In the rows, 128 means zero.
Each path is a new rotation, seen through one point. The rows after it are directions, each followed by how far the rotation turns it, in degrees a step (0 if it stays put).
Each turn is a multiple of 5 degrees from 10 to 175, or 0.
Each row of a path follows its step; steps can be skipped.
Path 1:
step 0: [126 131 127 135 129 118 129 136 132 129 116 133 115 130 126 124 129 130
 118 129 125 129 128 123 129 121 118 125 123 132 130 138 124 129 131 132
 128 120 119 131 124 123 113 127 130 136 137 129 127 126 123 129 121 127
 126 123 133 128 127 131 124 131 120 122 123 130 128 130 123]
step 1: [131 128 118 115 137 135 121 138 131 127 128 132 133 132 127 127 140 128
 133 130 122 121 131 127 134 129 133 131 122 124 135 128 127 123 132 125
 123 124 128 129 126 125 126 132 135 126 130 132 121 119 121 133 124 123
 131 129 118 129 123 122 128 137 121 131 131 130 122 119 126]
step 3: [135 130 130 127 138 117 130 130 126 133 134 132 125 122 136 128 130 131
 132 126 123 119 132 138 129 128 135 118 122 123 130 123 135 127 128 128
 131 135 125 117 139 131 120 126 125 134 128 134 136 122 131 133 124 127
 134 127 134 125 135 135 131 135 123 128 130 129 126 131 123]
step 5: [134 125 124 134 135 131 132 129 134 130 128 117 126 134 125 127 123 134
 134 129 121 137 124 129 135 126 127 128 137 121 118 127 139 123 130 129
 138 130 137 138 139 130 125 128 127 129 128 135 131 127 124 133 120 123
 126 120 130 121 128 130 134 123 129 126 126 128 129 132 133]
step 6: [131 136 130 119 137 119 128 123 133 127 119 134 132 128 123 130 116 121
 124 120 133 133 135 128 124 127 131 132 134 119 126 130 128 127 132 130
 124 122 117 130 135 130 126 122 132 130 132 128 131 128 130 121 129 118
 127 126 116 120 129 129 123 127 123 122 127 131 132 130 126]
step 10: [124 133 123 131 130 134 128 127 132 128 126 130 130 129 128 116 136 132
 124 125 127 128 127 130 136 126 118 133 126 135 137 131 127 133 129 123
 131 121 136 129 124 117 128 126 139 137 131 130 121 115 122 124 128 121
 123 124 134 128 127 118 126 126 122 129 134 136 128 126 124]
step 11: [130 127 119 127 132 137 132 130 130 130 136 132 127 133 124 137 126 131
 134 131 136 125 131 125 131 120 132 119 125 126 123 136 132 124 122 127
 131 123 125 132 133 132 124 126 135 127 134 128 129 118 126 133 124 126
 131 130 131 127 115 125 131 134 128 126 145 117 124 130 130]
step 12: [134 137 135 128 129 125 125 123 128 132 131 130 136 127 136 130 136 132
 128 135 127 129 137 128 122 121 129 129 129 130 136 131 129 142 127 135
 124 125 117 118 132 128 124 129 130 135 126 134 137 130 128 122 124 126
 128 122 131 120 123 128 130 134 122 138 130 130 128 135 124]
step 13: [132 127 132 133 130 120 135 136 126 126 140 127 131 131 139 133 134 135
 129 122 121 126 126 137 132 117 130 128 117 128 130 121 130 122 129 126
 125 133 132 129 128 131 132 136 130 135 122 127 119 131 124 136 129 114
 131 126 126 126 126 134 126 127 129 128 137 125 132 132 129]
step 15: [127 131 131 117 129 124 127 127 141 130 127 127 129 135 132 134 126 127
 133 119 115 133 130 126 133 122 119 121 132 123 118 124 128 120 135 134
 125 126 127 122 135 130 127 127 126 139 135 129 128 125 120 128 130 133
 124 125 124 123 132 130 124 120 122 126 122 131 131 133 129]
Directions:
[128 126 126 130 128 131 129 129 128 125 128 127 130 128 130 128 128 128
 126 129 129 127 129 127 130 129 130 128 127 129 127 126 127 127 127 129
 129 127 129 129 129 128 129 125 130 128 126 128 128 129 127 129 127 127
 129 128 128 130 125 130 128 126 128 129 128 130 130 126 130]  120
Path 2:
step 0: [125 128 124 127 138 134 129 129 122 130 132 124 120 127 122 121 126 127
 124 133 134 128 130 131 128 128 128 130 128 123 134 128 134 130 117 124
 125 118 135 129 128 128 136 124 128 131 124 128 128 129 121 126 124 138
 130 129 134 128 117 137 127 123 138 129 112 129 132 125 129]
step 1: [128 124 126 133 120 128 125 129 126 129 128 118 129 128 125 136 122 120
 132 133 128 129 124 130 123 129 140 134 137 123 124 122 131 126 134 116
 129 132 133 124 127 119 126 133 123 127 129 124 124 136 129 133 128 125
 131 127 125 123 131 123 133 132 125 124 110 128 130 124 127]
step 3: [132 138 121 120 133 132 120 125 132 126 124 136 138 123 128 135 128 131
 122 132 130 126 125 128 116 122 126 127 126 131 131 138 121 134 130 124
 128 127 131 126 130 133 129 130 119 124 129 118 124 121 119 127 121 128
 132 135 126 121 134 130 121 130 127 128 125 127 126 130 124]
step 4: [130 131 123 131 135 126 132 126 125 130 115 130 125 141 129 126 129 128
 116 118 126 131 123 129 136 128 124 130 126 131 125 132 130 134 137 130
 126 119 124 128 126 122 124 131 133 131 119 132 128 136 128 128 120 128
 134 126 126 120 133 131 129 133 129 128 120 128 119 125 131]
step 7: [124 126 126 132 123 139 124 129 128 129 128 121 125 124 122 133 132 130
 120 131 133 124 133 124 123 121 133 135 131 127 123 125 129 136 121 126
 136 132 131 138 123 121 122 124 127 138 128 122 126 128 130 121 125 136
 133 121 127 127 131 124 131 126 125 134 117 132 121 132 128]
step 9: [138 127 130 124 129 130 131 130 128 115 130 133 135 126 130 135 132 130
 127 135 134 136 128 130 126 125 122 125 129 118 127 128 129 132 124 134
 123 118 133 125 125 132 134 141 123 124 125 125 132 124 125 125 131 129
 122 133 127 132 139 132 126 130 130 134 117 127 131 135 130]
step 10: [131 141 121 128 132 127 124 120 124 130 120 131 121 131 123 129 126 127
 131 130 120 125 123 123 131 124 132 124 126 128 132 123 122 126 129 124
 125 125 130 130 124 116 123 137 127 131 127 131 129 121 126 127 124 124
 127 134 125 129 133 134 131 140 127 137 123 128 121 118 123]
step 11: [127 126 137 124 124 125 141 116 121 137 128 125 133 133 128 122 130 138
 130 129 128 128 126 125 130 132 129 132 130 127 129 126 123 135 124 132
 129 128 128 131 131 129 121 128 128 133 118 126 125 132 124 129 130 136
 143 134 127 132 126 136 128 137 125 121 125 130 124 133 127]
step 12: [129 128 127 118 135 131 119 132 131 128 131 136 127 122 131 125 129 133
 131 129 123 129 131 133 122 135 134 125 127 126 129 123 126 127 128 125
 126 127 132 126 128 122 130 125 127 136 122 131 119 137 124 140 129 134
 134 123 134 125 136 126 116 131 129 124 128 119 139 127 136]
step 13: [126 126 125 133 135 130 127 141 135 128 127 118 121 138 124 135 129 133
 125 134 135 123 131 125 130 124 130 131 126 127 136 125 129 136 131 124
 134 123 134 129 127 126 126 126 125 121 129 128 128 138 132 134 124 142
 124 124 129 134 129 137 129 128 129 136 122 125 128 130 125]
Directions:
[128 130 130 127 131 127 128 129 126 129 129 129 126 127 128 126 126 126
 127 128 128 128 129 130 130 127 127 129 127 128 129 128 128 127 130 128
 130 126 125 129 127 127 130 127 130 129 126 129 127 129 129 130 129 126
 128 128 126 128 127 129 129 129 130 130 129 127 128 126 129]  170
[132 128 128 128 129 128 130 128 127 128 129 128 128 127 126 129 129 125
 129 130 127 128 128 128 129 129 128 129 128 127 129 131 128 128 128 126
 126 131 130 129 127 127 129 129 128 129 129 128 129 127 128 129 128 125
 130 129 128 127 128 130 128 132 130 126 128 129 127 130 128]  45
Path 3:
step 0: [130 126 131 128 127 124 133 132 115 124 124 121 130 123 135 126 130 111
 126 129 134 131 122 129 136 131 123 120 133 126 134 119 134 117 136 128
 139 129 129 134 140 118 122 137 134 125 124 128 130 121 135 127 122 124
 126 129 128 125 125 132 123 118 140 137 128 124 132 128 128]
step 1: [126 117 133 130 136 125 135 127 127 125 117 127 121 122 132 137 133 126
 127 135 141 126 132 130 138 130 118 114 127 125 139 131 124 114 128 124
 126 135 126 131 133 121 118 131 127 122 131 125 118 128 131 125 123 129
 128 131 132 130 117 123 138 121 127 132 132 129 134 130 128]
step 2: [130 129 131 132 128 123 126 116 118 123 133 130 127 125 128 129 133 127
 124 131 135 129 128 124 127 125 126 121 132 127 138 127 126 121 132 133
 121 135 128 125 132 125 129 133 131 115 139 135 119 112 133 128 123 124
 130 123 125 123 121 121 139 128 139 135 145 128 127 124 130]
step 3: [122 129 129 132 132 119 122 128 125 120 128 122 127 132 125 130 125 129
 120 138 127 125 116 127 124 135 124 124 132 117 143 119 134 125 141 126
 125 131 137 135 135 124 127 127 125 122 134 125 121 131 135 126 122 122
 131 122 133 128 115 127 121 129 134 129 138 133 125 130 130]
step 4: [136 129 133 129 127 125 137 126 124 123 131 129 122 126 118 125 132 133
 123 131 135 121 123 126 123 129 121 125 126 136 145 113 128 126 134 129
 118 117 130 131 131 116 120 132 129 127 137 127 118 133 123 123 124 127
 134 127 136 133 125 122 133 132 124 125 133 138 130 131 130]
step 7: [133 120 128 129 129 119 132 129 126 122 133 132 136 118 131 124 135 123
 124 129 133 118 130 145 136 131 133 132 127 132 132 121 134 131 140 133
 125 129 125 124 133 128 122 134 137 130 125 130 124 125 115 123 125 130
 130 121 120 128 121 123 131 121 119 127 131 141 137 129 135]
step 10: [126 121 131 125 126 120 134 133 127 121 129 138 126 125 136 145 141 124
 132 134 130 129 126 128 130 137 128 126 128 127 130 122 131 123 135 126
 125 135 123 132 127 116 125 133 124 135 124 128 118 122 134 123 124 126
 134 130 124 114 131 121 130 120 125 117 132 131 135 133 135]
step 11: [133 129 124 121 131 119 135 124 122 123 133 126 116 126 135 128 133 124
 125 125 136 137 130 131 135 128 123 124 140 127 133 123 126 120 135 131
 126 130 135 139 128 114 123 132 130 124 125 135 126 121 139 124 123 123
 132 127 127 115 139 117 123 130 132 137 130 127 130 132 129]
step 14: [122 133 129 123 136 118 130 123 126 123 140 125 129 135 123 126 122 122
 113 135 135 127 126 122 128 135 129 122 140 125 142 130 138 133 137 135
 127 130 138 128 133 127 121 132 131 125 124 126 121 127 126 130 122 128
 125 121 130 123 129 120 131 130 139 128 125 137 122 134 129]
step 15: [129 136 134 133 128 117 134 131 119 127 129 126 127 130 126 126 117 128
 122 135 135 117 126 128 128 135 118 123 130 131 135 116 139 134 126 121
 128 121 118 126 135 123 116 132 126 125 131 120 117 132 127 132 126 127
 120 124 138 121 129 118 130 125 122 125 128 134 128 129 124]
Directions:
[127 127 127 128 129 130 130 128 127 128 127 128 127 132 128 129 129 125
 129 128 129 127 130 129 129 127 128 126 131 128 127 128 131 130 127 127
 130 129 129 129 129 127 129 127 127 129 127 127 128 128 128 130 127 127
 129 129 127 125 131 127 131 130 129 128 127 126 129 127 128]  25
[127 131 130 129 127 130 128 130 130 128 128 130 130 125 129 129 128 128
 131 128 128 126 128 128 127 126 129 128 128 126 130 127 129 129 129 128
 129 126 126 126 129 126 129 128 129 127 127 129 128 126 129 127 127 127
 127 126 127 126 130 128 127 128 129 128 130 126 129 126 130]  135
Path 4:
step 0: [132 138 141 125 120 121 133 120 133 129 126 134 126 142 132 125 130 123
 132 136 128 137 117 125 137 137 135 127 140 123 126 124 132 131 131 128
 127 134 127 133 125 122 130 132 132 133 130 120 130 123 141 127 129 129
 126 120 134 135 126 120 127 134 129 135 119 133 135 135 128]
step 1: [132 123 125 125 135 136 129 139 127 133 120 134 130 139 134 134 114 133
 129 135 123 129 126 132 136 121 142 126 129 130 121 136 130 129 131 133
 117 132 129 121 122 133 129 139 123 127 128 129 127 134 129 126 131 137
 121 126 128 126 133 122 134 129 115 123 126 121 135 131 139]
step 2: [125 132 121 125 116 120 128 132 134 119 124 132 118 124 127 129 115 128
 120 127 125 117 130 132 136 129 134 131 120 127 129 113 133 129 129 135
 125 131 123 128 117 125 125 130 112 129 116 122 134 124 136 127 129 132
 128 132 123 131 128 126 129 133 127 131 134 132 132 124 116]
step 3: [132 139 131 122 129 123 128 128 134 136 119 132 128 143 122 129 127 131
 127 130 133 132 136 117 134 130 138 126 129 124 122 122 133 129 139 129
 136 125 133 130 119 111 137 121 128 133 133 135 128 131 128 126 125 126
 128 126 131 119 126 128 126 143 129 121 123 127 126 127 121]
step 4: [128 125 124 133 123 123 140 119 121 143 122 138 130 133 143 118 123 128
 123 129 131 127 120 118 130 132 130 122 127 134 123 129 134 117 127 127
 125 140 133 122 126 130 127 134 123 125 127 128 133 126 128 115 125 138
 116 127 127 129 133 124 132 129 124 126 121 129 132 123 128]
step 5: [132 125 115 125 124 132 129 132 140 132 127 128 123 131 131 125 121 126
 132 124 114 123 125 134 142 132 132 140 132 137 113 129 126 120 131 135
 124 135 128 129 121 125 130 131 132 140 124 129 126 127 141 123 132 124
 137 136 129 130 135 131 128 126 128 134 126 124 132 128 121]
step 7: [118 127 124 133 121 127 125 125 137 136 119 126 121 130 138 133 123 128
 132 136 135 132 136 116 124 129 136 130 134 139 127 125 136 125 119 129
 123 131 146 127 129 122 134 131 117 129 129 132 139 132 128 130 131 140
 132 126 129 124 128 124 125 131 122 130 126 131 132 136 125]
step 10: [121 120 131 129 125 126 132 128 126 123 115 139 123 125 131 126 123 120
 129 139 119 132 134 121 136 125 131 127 134 145 123 127 136 130 142 124
 126 123 126 135 132 121 129 130 118 140 131 134 131 127 126 123 126 131
 127 127 124 135 121 120 124 129 125 134 123 132 133 125 131]
step 12: [131 126 133 131 127 116 138 135 131 134 127 132 124 129 120 127 130 130
 137 126 125 121 129 125 131 138 137 129 134 122 126 129 136 131 121 136
 130 132 128 135 119 124 120 134 129 127 129 121 138 130 128 132 131 135
 133 131 119 128 123 129 132 138 129 128 113 123 147 125 127]
step 14: [136 130 126 127 121 135 133 121 121 129 124 131 128 130 128 124 127 136
 126 139 123 118 127 124 131 131 130 129 118 139 123 124 128 139 137 133
 124 123 136 117 119 130 127 118 113 130 137 124 132 127 129 126 133 133
 134 138 128 130 132 128 135 130 123 136 125 132 131 119 119]
Directions:
[128 127 125 129 127 126 129 129 127 126 129 128 130 128 131 131 127 126
 129 128 127 129 129 125 125 126 129 127 128 128 129 128 128 127 128 126
 129 129 129 127 128 128 129 130 129 129 127 128 130 129 128 127 129 129
 126 130 128 128 125 128 128 128 127 127 128 127 129 127 131]  125
[127 126 129 127 128 128 129 128 127 129 128 129 129 127 126 127 129 128
 126 126 127 127 127 126 127 125 126 129 129 130 124 127 128 127 131 126
 130 129 129 128 127 129 128 128 130 128 128 129 128 126 128 126 126 129
 127 127 131 128 126 130 130 128 128 128 128 129 127 127 125]  65
[126 126 129 128 127 129 130 128 127 129 125 129 128 127 131 130 128 128
 127 128 128 127 127 129 128 128 127 128 128 127 127 129 126 128 128 130
 129 128 131 127 131 130 131 128 125 129 128 129 125 129 129 129 129 129
 127 130 127 128 130 127 130 128 128 128 128 130 127 127 129]  115
